[[137 116 130 127 120 131 118 124 123 139]
 [124 122 134 130 104 130 131 140 133 112]
 [130 125 123 123 109 128 131 129 115 118]
 [123 137 131 130 140 128 133 131 136 125]
 [127 111 141 122 120 131 124 129 129 133]
 [127 133 133 130 138 131 131 128 132 130]
 [133 125 114 123 111 125 129 125 110 124]
 [130 115 133 124 121 130 121 126 126 136]
 [131 112 141 125 116 130 123 130 132 127]
 [141 134 116 129 126 128 123 117 116 132]
 [125 134 130 129 135 127 127 129 135 125]
 [133 109 145 123 117 131 124 129 131 128]
 [128 136 117 124 122 125 128 122 118 124]
 [116 115 139 126 114 128 132 142 137 120]
 [131 117 138 127 115 130 121 130 131 122]
 [135 119 124 123 110 129 129 126 113 124]]
Report the 1st entry on the diagonal from the top-right corner.
Answer: 139
Report the entry directly above the smallest entry.
Answer: 120
Report the entry directly below the largest entry.
Answer: 117
The bottom-left entry -> 135
Report the bottom-right entry.
Answer: 124
Report the first entry in reading order.
Answer: 137
The 3rd entry on the diagonal from the top-right corner: 129
Report the last entry of the smallest entry's row.
Answer: 112
Report the entry directly above the largest entry.
Answer: 130
The 3rd entry, reading row by row: 130
Report the 5th-last entry, reading row by row.
Answer: 129
The 2nd entry on the main diagonal is 122
The maximum: 145
Report the second entry from the end, reading row by row.
Answer: 113
Report the largest entry in the first column.
Answer: 141
Report the smallest entry in the last row.
Answer: 110

Questions about the array below. Rows and columns are numbered from 1.
1) Report the entry at row 3, column 1.
2) Report the entry at row 1, column 1.
3) Report the bottom-right entry.
4) Report the entry at row 1, column 3.
5) Report the entry in row 2 and column 1.
[[122 106 125 149 128 121 132 121 125 124 131 143 137 120]
 [122 106 124 149 128 122 131 120 125 124 131 143 137 121]
 [123 136 143 143 140 126 149 126 126 129 133 135 123 114]]
1) 123
2) 122
3) 114
4) 125
5) 122

m =
[[116 122 117 111 121 111 128 111 133]
 [123 130 141 117 125 142 127 125 118]
 [124 122 129 108 133 152 128 113 128]]
Rows and columns are numbered from 1.
Report the entry in row 3 and column 2.
Answer: 122
The top entry of the column that holds the smallest entry -> 111
The bottom entry of the column that holds the smallest entry: 108
Report the entry at row 1, column 2.
Answer: 122
The maximum: 152
Report the entry in the top-left corner.
Answer: 116
The entry at row 3, column 1: 124
The entry in row 3 and column 3 -> 129
The top entry of the column that holds the largest entry: 111
The entry in row 2 and column 1 is 123

W =
[[123 114 138 117 140 136 120 126 134 113 135 138 135 131]
 [132 148 107 142 104 111 139 124 113 148 111 108 111 118]
 [128 143 113 138 110 117 139 120 112 141 116 113 111 120]
 [106 118 111 129 132 122 112 136 117 116 140 112 135 103]]
Counting starts at 1.
Give the entry just right of 134.
Answer: 113
Give the entry at row 3, column 1.
Answer: 128
Give the entry at row 2, column 3.
Answer: 107
The entry in the top-right corner is 131
Give the entry at row 2, column 2.
Answer: 148
The entry in row 3 and column 2 is 143
Give the bottom-right entry.
Answer: 103
Give the entry at row 1, column 3.
Answer: 138
The entry at row 1, column 2 -> 114
Give the entry in the bottom-left corner.
Answer: 106
Give the entry at row 3, column 3.
Answer: 113
The top-left entry -> 123
Give the entry directly below 142.
Answer: 138

[[131 135 112 141 152]
 [124 141 130 128 141]
 [152 127 129 126 104]]
Give the bottom entry of the column that holds the smallest entry.
Answer: 104
Give the entry just right of 129.
Answer: 126
The entry just right of the centre entry: 128
Give the 2nd entry, reading row by row.
Answer: 135
The entry directly above 124 -> 131
The top-right entry: 152

M =
[[146 141 125 125 139]
 [131 125 134 105 136]
 [146 140 121 138 131]
 [131 120 135 106 130]
 [153 128 124 129 128]
 [110 120 127 143 127]
 [107 130 130 127 140]
 [134 146 127 121 142]]
Indices start at 1.
Report the entry in the top-right corner.
A: 139
The entry in row 1 and column 3 is 125
The entry in the bottom-left corner: 134
Report the smallest entry.
A: 105
The entry in row 3 and column 3 is 121
The bottom-right entry: 142
Report the entry directly below the largest entry.
A: 110
The entry at row 3, column 1 is 146
Report the entry just right of the largest entry.
A: 128
The entry in row 2 and column 3: 134
The entry at row 1, column 2 is 141
Report the entry in row 1 and column 1.
A: 146
The entry just right of 107 -> 130
Report the entry in row 2 and column 1.
A: 131
The entry directly below 143: 127
Report the maximum.
A: 153
